Each path below is one point turned by a fixed rotation once a step. After each direction that follows a path, write how fast that rotation turns it, in degrees a step (0 if it stays still).
Each turn is a multiple of 5 degrees from 10 to 175, or 0.
Each row of a path follows its step; steps can be skipped.

step 0:  .00 -.41  .20 -.13  .13 -.29  .02  .06  .20  .13 -.12  .11 -.17 -.13  .30 -.24  .35 -.08 -.12 -.10 -.25  .04  .05 -.26  .16 -.09  .15  .13  .10 -.03  .30 -.15  .20  .25  .22  .20  .18  .08
step 3:  .13 -.35 -.06 -.03 -.02 -.03  .05 -.18  .41  .33 -.02  .01 -.30 -.05  .11 -.09 -.19  .14  .16  .13 -.27  .17 -.22  .06  .07  .31 -.17  .20  .24 -.14 -.15  .04 -.34  .13  .24 -.11  .14  .08
step 4: -.23 -.03 -.05  .05  .16  .05  .13  .09  .39  .15 -.02  .06  .12 -.05 -.12  .26  .06  .00  .07  .11 -.41  .03 -.35  .23 -.21  .40 -.04  .02  .09 -.32 -.17  .01 -.21 -.14  .37  .00  .04 -.16
step 5: -.17  .10  .12 -.12  .15  .21  .08  .06  .21 -.31 -.32 -.01 -.06  .05 -.28 -.12 -.02  .13  .07  .01 -.32  .10 -.18  .00  .10  .23  .33 -.12  .01 -.24 -.26  .21 -.30 -.05  .14 -.07  .35 -.22
step 6: -.25 -.17  .26 -.20  .02 -.14  .11 -.09  .14 -.02 -.37 -.09 -.24  .10 -.25  .20  .02 -.07 -.18 -.36 -.05 -.04 -.23 -.11  .12 -.03  .06 -.27  .13 -.40 -.09  .00 -.34  .13  .02  .05  .27  .13
step 7: -.12 -.15  .18  .06  .29 -.26 -.11  .03  .11  .02 -.33 -.26  .18  .03 -.45  .11  .23 -.40 -.07 -.29 -.15  .02 -.06  .22  .12  .20 -.03 -.20  .04 -.04  .19  .19 -.11  .23 -.11  .10  .08  .03
step 9:  .00 -.35  .04  .13 -.05 -.37  .23  .06  .28 -.01 -.17  .13 -.19 -.16 -.39 -.10 -.11  .11  .18 -.24 -.06 -.12 -.16  .16 -.05 -.12 -.07 -.02  .15  .20 -.14 -.13  .09  .32 -.34 -.13 -.17  .18
step 11:  .04  .19  .01  .23  .00 -.13  .11  .04  .37 -.29 -.28  .17  .09  .01 -.08  .11 -.04  .01  .03 -.13 -.24  .08  .08 -.22 -.40  .02  .15  .29 -.05 -.07 -.48 -.03  .31 -.06 -.27  .07 -.09 -.15
step 14:  .42 -.04  .25  .13  .03 -.06  .02  .23  .20 -.20 -.22  .06  .11 -.22 -.14 -.02  .05 -.44  .01  .27 -.19  .03  .04 -.37 -.02 -.01  .20  .08 -.14  .31  .18  .00 -.14 -.06  .11  .06  .04 -.27
 .05  .00 -.12  .06 -.03  .00  .06  .02  .06  .01 -.14 -.06  .03 -.06 -.11  .07 -.16 -.08  .09 -.09 -.02 -.01 -.08 -.07 -.02 -.04  .05  .04  .02  .02  .07  .04  .05 -.09 -.02  .04  .07  .06
10
-.13 -.05 -.01  .01  .06  .00  .03  .02 -.04 -.08 -.02 -.08  .00  .01  .12  .08 -.01  .03 -.06 -.15  .06  .05  .00 -.04  .11  .05  .15  .07 -.04 -.07 -.05 -.01  .08  .00  .02  .08 -.01 -.10
60
 .05 -.04  .05  .04 -.04  .07  .08  .01 -.05 -.01 -.03 -.09  .03 -.04 -.03  .03  .01 -.06  .06  .07  .02 -.01  .03  .02 -.06 -.12  .01  .03  .01 -.10 -.06 -.03 -.03  .11 -.21  .09 -.10 -.11
20
 .06 -.04  .04 -.04 -.02  .09 -.01 -.10  .07 -.04 -.02 -.08 -.02  .07  .03 -.05  .05 -.06  .14  .02  .06 -.06 -.07 -.02 -.04  .13  .00  .03 -.13  .01 -.03 -.18  .04 -.05  .03  .03  .01  .03
35
-.04  .03  .04 -.01  .07  .00 -.14 -.01  .01 -.13 -.04 -.01 -.05  .05 -.03  .08  .07  .08  .09 -.15  .02 -.06 -.08  .08 -.04 -.03  .00 -.01  .05  .05  .02  .05 -.08 -.03 -.11 -.06 -.12  .05
25
